In the data rows, the value 128 means zero.
Two rows play each game, the first against the second. How much does the first row win by? 20 is about a draw, 40 a big win and 0 a big loss. Wins can go round in a circle: one row can beat a second, the second a third and the third the first. Each row has two weighted sums of its numbers, A and B, taken from their middle values. A row wins by its A times the other's B, less its B times the other's A.
[114  84  96 164 112 108 160 102  84 139]
[ 99 150 150 118 137 104 107 152 155 167] >> 20
[ 72 127 133 130 126 102 116 143 154 159]
[104 150 139 101 148  99 108 158 153 167] >> 22
[115  74  99 187 109 101 153  92  89 139]
[130  87 115 189 113 106 161  82 109 139] >> 16
[ 72 135 154  91 132  98 108 166 148 169]
[141 160 123 114 146  99 126 120 154 157] >> 21
[136 148 110 134 150 104 156  95 120 131]
[110 109 176 102  46 163 151 129  78  84] >> 28
[134  75  98 183  96 104 164  82  95 133]
[160 104 113 133 129 152 105 174 135  80] >> 18
[167 128 116 120 135 156  92 170 138  86]
[ 92 169 146 110 151 104 125 152 162 158] >> 18
[127 162 133 128 154 106 126 117 153 152]
[154 110  96 175 144 117 158  69 116 125] >> 15
[171 164 120 108 181 183  64 163 193  96]
[118 108 169 114  57 161 151 148  72  79] >> 18
[109 107 176  97  46 163 149 130  78  85]
[ 93 161 131  89 142  97 118 151 139 160] >> 22
[167 176 127 100 148 170  69 148 154 100]
[110  64 103 143 105 107 164  95 101 135] >> 17
[123 173 136 118 162 105 126 133 147 162]
[ 77 137 140 106 128 100 110 173 151 166] >> 23
[165 163 125 100 127 162  80 166 135  91]
[147  88 132 134 102 153 127 171 110  76] >> 28
[171 105 113 165 138 107 178  83  91 130]
[169 105 103 194 115 109 177  71 116 135] >> 23
[133 136  96 143 159 111 163 101  94 123]
[140 175 139 109 157 108 120 116 168 160] >> 21
[132  81  97 183 104 114 163  78  88 140]
[171 159 125 102 173 186  66 161 186  96] >> 25
[119 172 135 118 139 108 118 140 177 163]
[176 170 123 104 167 179  60 157 182  99] >> 28
[120 142 119 131 159 108 162  95 100 136]
[115 120 139 151 118 102 119 143 149 171] >> 19
[124  76  87 172 117 111 157  94  86 137]
[111 115 170 101  47 170 150 134  88  84] >> 17
[136  93  99 168 108 108 165  94 105 139]
[111 179 141 101 148  99 134 133 145 166] >> 8
[171  98 101 189 137 106 166  72 109 132]
[109 158 141  98 165 110 103 149 152 166] >> 18
[160 103 119 133 125 153 108 174 132  79]
[172 172 132  95 135 172  69 151 150  98] >> 22
[ 90  71 102 153 112 100 151 104  93 140]
[ 92 131 114 113 143 105 127 149 154 164] >> 22
[169 173 129  98 134 166  84 157 130  97]
[114 163 146 100 141 103 119 129 168 159] >> 21
[108  77  99 157 115 105 160 102  90 142]
[ 77 102 111  93 149  89 103 165 146 168] >> 18
[158 120 116 168 137 109 173  82  89 128]
[171 176 122  94 152 179  63 154 173 100] >> 20
[ 55 126 130 123 146 105 117 147 160 162]
[ 97 155 135  99 155 109 115 152 143 166] >> 24
[133  81 105 182 111 100 153  86 109 135]
[152 108 118 178 122 109 166  75 109 127] >> 22
[ 81 144 141  94 147 101 100 162 125 170]
[170 157 121 101 170 187  71 159 181  97] >> 19
[ 58 139 141  98 133  99 107 161 150 167]
[ 91 167 136  97 162  99 113 146 155 168] >> 20
[100 162 131 109 145  99 117 142 152 165]
[ 95 116 129  88 148  96 106 158 129 167] >> 26
[158  88 102 194 113 114 167  60 111 130]
[142 185 121 125 154 107 136 127 121 147] >> 22
[105 110 133 133 111  98 121 138 156 175]
[125 167 130 124 150 111 128 130 161 159] >> 16
[ 79  60  93 151 109 122 154 103 102 144]
[172 168 114 105 175 181  65 160 188  97] >> 24
[170 162 119 105 176 182  66 154 186  96]
[ 64 129 123 107 140 100 113 152 156 161] >> 29
[175 177 118  97 143 177  65 149 155  97]
[ 75 132 135 105 148  95 101 137 145 172] >> 20
[106 111 177  96  45 167 152 130  75  86]
[ 68 118 126  82 157 105 130 148 140 162] >> 23
[144 104 104 176 133 111 177  75 109 129]
[167 168 116 102 173 181  66 154 183  98] >> 23
[173 174 118  97 147 174  67 153 154  97]
[166 171 128  92 130 171  73 163 145  97] >> 23
[120 127 135 133 129  88 118 139 148 160]
[156  95 113 130 120 150 119 174 129  77] >> 23
[119 129 150 135 124  96 115 125 160 167]
[134 179 146 110 147 109 131 118 160 169] >> 14
[116  77 111 180 122 106 161  86 107 126]
[168 108 109 195 127 110 171  66 107 128] >> 10
[165 111 107 187 133 109 165  63 103 127]
[147  92 134 134 100 154 129 170 109  77] >> 6
[158  87 103 195 122 118 172  60 100 131]
[ 73 151 137  91 154 100 121 167 138 162] >> 19
[125 148 117 132 154 116 162  92 121 131]
[131 127 105 155 154 111 167  92 112 128] >> 16
[ 91 160 130 119 167 104 118 151 180 173]
[150  96  91 187 109 106 162  83 107 130] >> 21
[131  74  95 176 105 113 162  82 105 132]
[115 113 173 101  48 167 147 137  84  84] >> 16
[172 167 118 101 172 179  63 161 189  97]
[107 109 135 156 126  92 120 128 172 165] >> 9
[126  97 155 117  66 156 144 152  79  81]
[158  87 105 209 124 105 166  69 108 134] >> 31
[173 170 128  93 139 167  72 150 147  97]
[133 135 114 135 152 117 141 111 111 133] >> 19
[160  91 104 192 104 109 173  77 100 130]
[122 159 150 108 178 108 122 153 139 168] >> 14
[107 116 177 104  50 169 143 127  83  83]
[151  94 122 139 121 152 116 173 129  78] >> 21
[100 154 149 118 135 103 106 152 144 169]
[ 65 160 139  77 149  97 124 157 163 161] >> 15
[109 171 145 107 152  99 102 151 163 173]
[136  94 140 124  83 156 135 165  95  78] >> 24
[ 82  77 105 152 118 105 133 116  94 148]
[100 134 133 137 104  95 107 144 158 177] >> 21
[151  86 103 187 120 115 165  80  90 133]
[174 177 125  90 154 176  67 150 168  97] >> 27
[158  84  93 198 127 111 173  70 110 138]
[171 171 118  97 160 178  66 157 174  97] >> 30
[129  74  88 172 107 109 162  92 107 133]
[122  78  84 173 115 116 157  88 101 139] >> 22
[142  81  94 179 110 110 163  82 114 136]
[131 132 113 141 161 101 163  87  85 128] >> 32
[134 156 119 126 151 113 136 115 140 154]
[167 177 124 101 146 174  69 150 168  98] >> 19
[ 63 140 144  86 142  90 106 156 154 166]
[113 160 149 114 154 102 100 130 159 165] >> 12
[171 169 117 100 171 178  64 164 186  98]
[145  91 104 200 107 109 179  66 116 138] >> 13
[ 60 154 134  82 154 101 114 153 128 167]
[113 110 175  99  41 165 147 135  78  84] >> 32
[104 113 175  99  44 172 149 132  88  84]
[135 165 117 123 147 115 139 106 130 139] >> 15
[157 106 113 131 123 153 110 179 129  76]
[ 64 123 139  89 136  98 113 159 144 164] >> 13
[160  95 110 201 120 116 169  70 115 127]
[116 103 164 112  52 156 151 145  76  80] >> 14
